One turn moves each row of this set onto another row. After a few examples, where does it send each row asked below?
J_904: [-10  26  21  23   0   1 -18   5  -5  22   8   8   7 -11  16 -29 -11   2
 -15   7 -15 -14  -5]
J_521: [  2  11  -4 -22   4  -7 -18  -6   5  -5  22  -3 -29 -13  12  -9 -26   1
 -17 -15  21  -9  -3]
J_988: [  2  15  16 -11  14 -34  -3   7 -13 -20   5   8   8 -10  -9  13  37  -5
   2   9   1 -10   8]
J_925: [  7 -26 -32 -38   0   1  -6   5  -6  -4 -29  -4 -21  -2  11  -7  21   2
  12  -7  -5  -6   0]
J_464: [ 29   4  -7  21  -7   2  -2  -5 -20   0 -23  -4  14 -21   8 -18  18  28
  17   1 -20   3 -18]
J_39: [  0   2  -4  -3  -5   5 -16 -10   2 -20 -10 -10  20  27  15 -38 -27  20
 -18  -1 -10 -28  12]
J_91: [ 16 -17  -8   1 -48  -6   5  -6  -5 -38   8   4  -3   1  -9  15  -1 -10
  -9 -19   0  -7   0]
J_89: [-10 -16  18   9 -18 -29   4  -2  13   0   9  21  42  12   4   4  16   8
  -3 -17   5 -24   2]
J_290: [  0  17   3  -7   4  16  -2 -30  -9   8 -17 -16 -32  12  -7  -3 -16  22
  18   0 -17  10   2]
J_875: [-15  16 -17 -10  -8  22 -10   7   2   1   6   3 -20  37  15   3   6 -19
 -19  -4 -21  -6  11]
J_150: [ -1 -19  19  12   6 -23  -8 -10   7 -11   3  -7  52   1  -5 -12 -15   1
  24  -5   1   3  -8]
J_968: [ -5  -2  43  25 -17  -3  10  -1  -4  -6  -8   1  42  21   1 -10  13   6
  -2  14  -1  10  -1]
J_73: [-20   2 -14   7 -40 -12 -10 -21   1  -1  13 -17   2 -10   6  -6 -10  10
 -28 -25   4   3 -23]
J_827: [  4 -18 -20 -17   5  11 -13  10 -22 -35 -23 -12 -23  -1   1 -23  13 -12
  -7   5   3  10 -13]
J_654: [-16   4   2  17 -14   2  18  -1   8  17  20  17  -8  11 -11  18 -22  14
  18   0   7  -9 -18]
J_982: [  8  -9 -12 -24 -13   6   7   8 -10 -18 -14 -16 -33   1   7 -19  35  25
 -11   1   9  -2  -8]
J_701: [ -7 -14  15   1  21  10 -12   0 -11   8  22 -18  18  18   8  24 -23  10
 -10  -9 -27  -5   9]
J_141: [  7 -20  29   3   1  -1   8  -4  14 -11 -20  -6 -14  29   4  19 -15 -10
  -4 -35  -6 -12  -9]
J_254: [  3 -18   3   8   2 -21   7 -18  33  -2 -18 -25   5  -8 -16  -3  15 -10
  -7   3 -13  -5 -27]
J_317: [-11  -9 -15 -14   3   6   7  -5   7 -11 -14  -3  34  14  -8  -4   5  11
 -14  44  10  -1  12]
J_762: [  5 -25 -30  29 -11  13  17  18  -3   0  -6  13   8  18  18  11  25  -7
   3   3   6   6  -8]
J_837: [  8  28  16   1  -8 -16   7  17  -5 -11   3  13 -12  20  18 -16  -4   1
  38   3  14  -9  12]
J_412: [-26  21  14  -3  -9   7 -18  10 -20   4 -11   4   8   1   8  16  14 -21
  -9 -31 -10  25  -1]
J_518: [ 17 -24  -7  -1  24   5  -9  15 -12 -20   3   1  23 -19  10   4   8  24
 -21 -24  20  -2  -5]
J_910: [-27   5 -16  -7  -5   0  -3 -14 -12  18   3 -20  14   7  16   0  -7  26
  23  -2  11  29  21]
J_173: [  5 -28  -3   9   8  -9  -5 -19   4  -9   0 -35   2  -1  18 -26   5  20
   2 -12   6   8  41]
J_772: [ -2  17   9  -3 -11  24  -2  16   9  -6 -37  20  11  -7  -7 -24  17  -7
  14 -14   0  12  21]

J_141 turns into J_837
J_910 turns into J_73
J_290 turns into J_521
And these:
J_464 turns into J_518
J_150 turns into J_89
J_173 turns into J_91
J_317 turns into J_254
J_904 turns into J_701
J_827 turns into J_925

